Rows are one point carried round by a steady rotation, each followed by how many steps it has turned.
The counts run from 0 to 470.
[-11   6  19   3   8  -3  -9   9  -4  10 -14  13   7  12 -17   6  10 -20
 -14  -6  -2  12  20  18 -15  14  27   3  16  -8  18  -1 -21  -8 -15  27]
51
[ -8   5  12  18  18   1   1  11   3  12 -11  11   6  21 -15   7  20 -13
 -17   1   3   8   0   9   7  21  41  -2   7  -4  24  -1 -24 -12 -30  16]
53
[ -4  -4   5  15  -5  12  20  16  -1  14  -1  -5  -7 -22 -20 -16  38 -23
   2   9 -13  -2  -7 -22  25  16  -1 -11   0   5 -19  10  14 -14   0 -12]
437
[-15   3 -11  10 -25  24 -19  12   2 -13  -3  18  23   2  -5 -15 -11   9
 -15   9  11  16  12  -4 -18   5   9  -4   0 -13  16 -13 -14  22 -10  31]
352
[ 24  -5  18   1   2 -31   7  -3 -24 -17   9 -14  -4  16  -8   2   9  -9
   0  15 -10   4   2   0  28  10  -7  17  11 -31   4   6  -3 -10  14  11]
113
[ 23 -17 -12   6   1  -9  -8   5  -9  -6  -4 -15   6  -1  26  -4   5   9
 -16   5  -6   3   7   7  31  11  12  23   4   8 -29  -5   0 -29  11 -23]
402
[ 15  16 -14  10 -17  17 -27 -10 -13   3  19  24 -11  19  13  -6  17  10
  13  -2 -15  13   1   1  13  12   8  -4   1 -24 -19  14  -9  12  -8  16]
375
[ 12  27 -16   1 -23  12  -2  -4 -16 -11   9 -13 -28  27 -12 -18   3   0
   7  -9   3   5 -14  19   8  -6  -1   2  20 -23  14   8   2  15 -13   4]
90
[ -2  13  -2  27  25   7   6  28  13 -10  -8  18   2 -13  -4   6  -4 -18
 -24  -6  14 -14  10  -4 -15  21 -28  10   3 -14   4  -9  22  -5   5  -4]
143
[ 23   3   1 -20  10  -9  -5 -14 -18   2  -4   8   9   2   1  31 -30  -2
 -10   2 -17   3 -22 -12  -9 -26  15  -9  16  20  12  11  -4  -2   3 -14]
212
[-11 -12  -8 -14  22  -1   0  -8   2   2  10   2  11  -1 -23 -12  11   1
  18  -5 -15 -12 -28 -11  24 -23  16  12 -19  20  -5   6  30  17  11  -2]
1
[ -1   6   4  26  16   3 -14  18  -1   3 -14   5   3  -3   2  -3  16 -19
 -29   1  13 -13  24  19   9  24 -10  31  18 -17   1   6  14 -10  -8  -7]
413
[-18  -8  15  -7  -5  18  -3   8  -7   1  -6 -20  -4  -2  11 -11   8  -4
  11  13  21 -30  27  32 -14  -1 -10  -6  17 -17  -3  18   8  24  -5  20]
259
[ -5  10   9 -25   1  11  24  30   5  -5   5  -1  -5 -22 -18  -4 -13  -5
   4 -21 -11   7 -14 -14 -15  -8  -3 -21  -1   9 -22 -11  23 -17  15 -15]
157
[ 16   6   9  11  -4 -20  -4  -9 -24  -6  16  -1 -16  15   1  -3  18  -4
   8  10   2   3  18   7  16  18 -14  17  13 -43  -5  11  -5   0   8  25]
109
[ 13  13  -2  -9 -10 -14  -7  -5 -20   4   6  10 -28   3   7  -9   5  -1
   8   5   7  -1  27   9   0   5 -13  17  12 -41 -24  10   0   7  15  18]
106
[ 11   2  10  -9 -12  -8 -24  -9 -30  -5   7   7   0  13   2  -4   6  -8
  10  13 -26  24   4   0  36  -2   3   5   5 -24 -15  14 -14  11  -1   8]
380
[-31   8  20  -3  20 -16  -5  -2   8  17 -15  21   1   1   1  -1   7 -15
  22 -12  -1  25  19  27 -13  12  -8  -4  -9  -6   2  13 -11  -8 -19   9]
318
[ -9 -16   6  -4  -9  13   7   6 -16 -10 -16 -26  -4   2  25   5   8  16
   4   9  10  -6  -7  16  12 -22   1  -9   4   8   0  25   3  -6 -10 -42]
248
[-21   5  10   3  -1  11   6  19   0  25   1   7 -12 -17 -17   5  29 -13
  22 -21   3 -10  12 -27   6  10 -20 -18 -11 -13  -8  -6   1  -1  -9   5]
166
[  4 -28   2 -18  15  -4  16  -7  -2 -29   9 -21   6   6 -15 -10   1   8
   6  22  -5 -25 -10   5  -4 -11  11  -1   2  15  -4  12  20  23  24  12]
270
[ -7   9 -17  14 -34  27 -16  -2 -21  19 -10  10  -6  -7 -13 -25  23  -8
   1  -1  12  14   9  -2  -9  -8  22   5   6  -9  14  13  -8  -5  -9  -4]
71
[-21   3  -9 -16  24 -19   6  -4  15  -4 -14  17  -6  -9   8  -5 -15   6
  10 -13 -12  31  -2  18 -22  -3  -7   1 -17  26 -24   6   7  -8   7 -15]
310
[ -4  -8  14   3 -12  -1  22  16   6 -20   1   1  -7 -19 -28 -20  13 -15
 -14  11 -20   7   2 -30   1   8 -11 -11  -2   1 -21  -5  -4   5  23   0]
442
[-25  17 -13  12  -9  26 -20  12   2   7  -9  20   9   3  -6  -9 -10   2
 -14  -2  19   5   4  -4   1  -3  11   2  -1 -22  26  -5  -6  31 -24  21]
354
[ -2  31 -17   1 -15  17  -6   3   2 -10  -1   2 -33  15  -9 -20 -11   1
 -12  -5  14  -3  -4  10   9 -16  -2   7  20 -28  17   3  -2  29  -9   6]
87
[  0  11 -21  16 -12  23 -10   1  -6  -5   4   3  12  28  -9  -9   3  -2
   1  -2   1   7 -29  -4  25   8  11  -6   0  -3  32  -7  -8  24 -27  13]
359
[ -2  24   9  14  11   3   1  22  -1 -13  -7  12   1  -3 -23  -1   1 -30
  -7 -18   6  -5   9   8 -27  12 -28   8  10 -14  19  -3  28  -7  11   1]
145
[ -9  -5 -10  13   0  11  -9   4   2   3   7  12   8  14 -15   0  19  19
  11 -20  22   5  -2   4 -29  12  36   1 -17   5  17 -17 -12 -23 -13  14]
336
[ -4  -2   7   9  -4  18  -5   1 -15  -8 -12 -16 -17  13  12  11  17  10
  11  -9  19 -16  -1  23   3 -22  -1  -2   7   0  24  22   1  -8 -10 -41]
244
[ -3  14   9  12  18  10  28  24   3  -3   0  -2   4   7 -16  10  12 -13
   0 -15  -8  -3 -29 -10  12   8 -12  -8   0   5  10  -2  32 -18  -6 -23]
151
[  3  18  13  22  13   8  13  20   1 -11   3   3   9  12 -22   8  17 -23
   0 -17  -5  -3 -14   3  -7  18 -26  -3  10  -4  22  -5  30 -19   2  -6]
148
[-18  13   0 -11 -16 -14   6   7   8  14   1  -4 -13  -1 -19  24  -6  33
  -3 -35  14 -16   4 -21 -19 -18  -7   3   5  -1  14 -11  -1  17  -3  11]
181
[  9   6  15  17   6   3 -10  18 -14 -11 -11  -5  13  11 -13  -7  21 -27
 -20   2  -6  -3  19  24   5  20 -13  22  22 -11  12   7  16 -14  -2  -1]
415
[-25  -1 -10  -5  12   6  -7   8   8   9  -4  14  -6   4 -16   1   2   8
   6 -26  27   1   8   9 -30  -8  44   5 -15   2  12 -14  -9 -10  -6  10]
334
[  7  -7 -21  -3  -5  -6  -1  -4  -4  19  -5  15   8 -15  19  27 -25   7
 -18   2   1 -12  10 -16 -13  19 -14 -10   5   9  -7 -16 -20  25 -14  23]
198
[  8 -10  -7 -10 -32 -15  13  -1 -18  21   3 -18  29  -5   9  21  -2  20
   1  -4 -11   9 -14 -16   5  12  -9 -12   2  27  -5 -11 -12   2 -20   7]
191
[ -7  -3 -12  -2 -28  12   0   5 -11 -15 -21   2  -3  -9  -8 -21 -10 -10
 -28  23  -3  23  -4 -15  18 -15   9  -1   4 -14   4   7 -14  24   2 -11]
79
[ -8  -2   9  -2  15   2   3   7  -6  10 -15   0   6   6 -24   3   9 -20
 -18   3   1   7  -9   2  18  -5  53   6   6   4  28  -3 -18 -10 -22   2]
56
[ 10 -11  17  -4   0  12 -18  -1   4 -34  -8   0 -15  -5  13   0 -20  -9
 -10  13   3 -14  17   5 -18 -22  -3 -18   9  -1  17  -8 -29  -1  20 -19]
235
[-13  -5 -18  -2  32 -24  13 -10  15  -4 -13  13  -5  -5   4  -1  -6   3
  12 -11 -13  22 -19  12   5  -5  -6   5 -22  34 -13   8   7  -5   1 -27]
307
